Rotation paths and how fast each direction turns (degrees each step):
Each turn is a multiple of 5 degrees from 10 to 175, or 0.
Each row of a path follows its step; steps can be skipped.
Rotation 1:
step 0: | +0.76 | +1.63 | +0.58 | +2.31 | -0.23 | +1.12 | +0.68 | +0.00 | -1.97 | -0.28 | +3.78 | +5.28 | -0.03 | +1.43 | -0.64 | -0.27 | +1.24 | -0.42 | -3.49 | -0.64 | -0.12 | +2.15 | -0.89 | -3.44 | -0.05 | +4.37 | +2.22 | +1.39 | +5.13 | -2.20 | +2.78 | +5.42 | -2.02 | +5.43 | -0.82 | +1.17 | +2.78 | -2.87 | -1.63 | +0.42 | -0.21 | -0.77 | +1.86 | +3.07 |
step 3: | +2.37 | +0.51 | +0.64 | +1.27 | +3.36 | -0.39 | +1.69 | -2.08 | +1.44 | +0.65 | +1.18 | -3.07 | -0.44 | -0.87 | +3.41 | +1.74 | -0.79 | +0.34 | +0.12 | -2.98 | +0.69 | +5.31 | +5.47 | -1.44 | -5.22 | -1.67 | -1.18 | -4.37 | -2.82 | -0.38 | -2.36 | -3.14 | -0.41 | -0.97 | -3.51 | +3.89 | -0.14 | -0.24 | +2.57 | +0.04 | -0.94 | -0.11 | -2.73 | -3.65 |
step 4: | -1.22 | +1.16 | +0.02 | -4.30 | +1.59 | -3.21 | +0.47 | +2.38 | -1.57 | +1.49 | -2.44 | +0.21 | +1.56 | -2.56 | +5.38 | -0.81 | -0.21 | -3.63 | +4.86 | -1.09 | +0.41 | -0.78 | -2.52 | -3.85 | -2.40 | -1.47 | -1.50 | +0.80 | -1.22 | +0.09 | -6.85 | +1.07 | +2.65 | +0.13 | +3.82 | -1.00 | -0.02 | -0.72 | -1.18 | -2.27 | +1.98 | -0.87 | +2.07 | +0.12 |
step 6: | -1.52 | +0.70 | -1.19 | +1.84 | -3.25 | -1.93 | +2.14 | -1.33 | +2.96 | +0.33 | -2.02 | -1.46 | +3.43 | -2.75 | -0.38 | +1.60 | -0.50 | -1.54 | +0.79 | -3.51 | -1.64 | +2.51 | -5.83 | +1.53 | +5.39 | +1.56 | -0.70 | +1.38 | +2.12 | +1.45 | +1.69 | +0.13 | -1.64 | -1.02 | -4.62 | -4.48 | +2.10 | -0.01 | -0.36 | -1.34 | -2.94 | +0.83 | +1.64 | +4.15 |
step 7: | +2.99 | +3.33 | +3.52 | -0.21 | -0.18 | +0.74 | -5.80 | +0.36 | -0.92 | -1.24 | -1.38 | +3.43 | -0.86 | -1.50 | -1.82 | -1.24 | -0.06 | +5.20 | +2.43 | +0.40 | -1.61 | -3.72 | -1.12 | +3.19 | +0.80 | +0.28 | -0.05 | -2.04 | -2.84 | +1.91 | +4.56 | +2.82 | -1.83 | -0.96 | -1.32 | -4.01 | -0.21 | +3.63 | -0.34 | +1.44 | -0.89 | -1.19 | -3.96 | +0.80 |
step 9: | +1.04 | -1.11 | -0.19 | -2.40 | +2.00 | -3.08 | -3.55 | +3.43 | -1.76 | +3.00 | -1.66 | -2.42 | -4.21 | +1.31 | +1.55 | +2.34 | +0.43 | +1.60 | -1.44 | +0.51 | -1.03 | -1.35 | +0.24 | -6.27 | -0.53 | +0.49 | +1.08 | +2.21 | +2.68 | -4.38 | -0.41 | -1.18 | +0.86 | -4.80 | +2.62 | +0.20 | +2.03 | -2.39 | +1.03 | +0.18 | -0.57 | -3.03 | -3.24 | -2.51 |
step 28: | +3.33 | -1.16 | -1.62 | -6.18 | +2.46 | -0.90 | -2.03 | -0.35 | -0.66 | -4.44 | -1.30 | -2.99 | -2.46 | +5.16 | -2.47 | -0.22 | -0.21 | +1.22 | -0.48 | -0.36 | +0.35 | +2.37 | -2.56 | -0.91 | -0.53 | -1.70 | +3.94 | -1.14 | -1.97 | -0.06 | +3.06 | +0.37 | -0.93 | -2.87 | -2.53 | +3.40 | -1.41 | -2.80 | +0.70 | +1.85 | -1.49 | +0.34 | -4.42 | -2.38 |
step 33: | +2.66 | -0.77 | +1.81 | +0.03 | -0.31 | -0.45 | +0.41 | -2.25 | -0.15 | -2.05 | -0.94 | -0.89 | +0.24 | +1.08 | -0.60 | -2.04 | -4.76 | +0.08 | -0.02 | +1.77 | -0.11 | +4.10 | +5.04 | +4.04 | -1.39 | +1.98 | -3.01 | -0.17 | -5.41 | +1.42 | +2.49 | -4.42 | -2.50 | +0.23 | -0.88 | +2.50 | -2.71 | +0.39 | +2.90 | +1.37 | +1.76 | +0.09 | +0.91 | -5.53 |
Speeds:
| -0.41 | -0.12 | +0.02 | -1.40 | -0.23 | +0.63 | -0.85 | -2.24 | +0.07 | +0.93 | +0.49 | -0.51 | -0.01 | +1.16 | -0.15 | -0.92 | +0.32 | +0.39 | -0.73 | -0.03 | -0.39 | -0.84 | -0.87 | +0.32 | -0.02 | -0.55 | -1.74 | -0.77 | +0.30 | -0.10 | -1.18 | +1.17 | +0.19 | +0.03 | +0.56 | +0.22 | -1.61 | +0.51 | -0.25 | +0.15 | -0.42 | +0.50 | -0.05 | +0.48 |  120
| -0.28 | +0.46 | -0.12 | +0.67 | -1.12 | -1.08 | -0.15 | +0.60 | -0.92 | +0.55 | +0.65 | -0.75 | -0.57 | -1.27 | -0.31 | +1.31 | +1.03 | -0.04 | -0.10 | +0.55 | +0.35 | -0.71 | -0.08 | -1.23 | -0.72 | +0.30 | -0.30 | +0.85 | +0.04 | -0.98 | -1.13 | +0.31 | +0.26 | +0.99 | +0.22 | +1.11 | -1.34 | -0.98 | +0.30 | -0.54 | -0.26 | -1.00 | +0.99 | +0.97 |  70
| -0.43 | -0.81 | -0.50 | +0.20 | -1.11 | +0.03 | -0.16 | +1.02 | -0.07 | +0.31 | +0.96 | -0.42 | -0.77 | +1.39 | +0.41 | -1.36 | +0.79 | -0.56 | +0.56 | -2.05 | -0.05 | -0.13 | +0.62 | +0.72 | +0.57 | +0.42 | +0.20 | +0.42 | -0.76 | -1.14 | +0.09 | +1.27 | -0.24 | -0.28 | -0.49 | +0.15 | +0.71 | +1.12 | +1.12 | -0.78 | +0.49 | -0.75 | +0.71 | +0.32 |  70
| +0.37 | +0.41 | +0.26 | -0.24 | -0.65 | -0.54 | -1.32 | +0.25 | +0.68 | +0.85 | -0.95 | -0.25 | +0.07 | -0.17 | -0.85 | -0.18 | +0.34 | +0.30 | +0.20 | -1.54 | -0.35 | -0.22 | -0.41 | +0.03 | +0.50 | -0.78 | +0.79 | -0.07 | -0.94 | +0.09 | +0.21 | -1.15 | -0.49 | -0.76 | +1.58 | -0.04 | +0.19 | -1.41 | +0.61 | -0.70 | -0.72 | +0.32 | -1.68 | +1.70 |  20
| -1.44 | +0.27 | +0.17 | +1.00 | -0.17 | -0.85 | -0.71 | -0.68 | +1.97 | -0.19 | -0.88 | +0.04 | -0.41 | -0.42 | +0.43 | +0.06 | -0.72 | -1.02 | -0.24 | +0.45 | +0.86 | +0.52 | +0.49 | -0.30 | +1.15 | +0.05 | -0.25 | +0.19 | +0.10 | +0.39 | -0.13 | -0.10 | -1.26 | +0.48 | +0.23 | +0.38 | -1.34 | +0.89 | +1.09 | -0.84 | +1.76 | +0.82 | -0.07 | -0.16 |  170
| -0.09 | -0.28 | -0.18 | -0.81 | -0.23 | -1.49 | +0.28 | +0.73 | -0.70 | -0.36 | -1.19 | -0.55 | +0.18 | +0.41 | +0.30 | -1.03 | -0.21 | +0.59 | -0.59 | -1.06 | -0.21 | +0.31 | +1.29 | -1.12 | -0.70 | -0.10 | +0.15 | -1.06 | +0.27 | -0.12 | -0.07 | -1.51 | -0.63 | -0.75 | +0.90 | +0.57 | -1.41 | +1.07 | -1.05 | +0.20 | -0.34 | -0.65 | +0.85 | -1.11 |  60
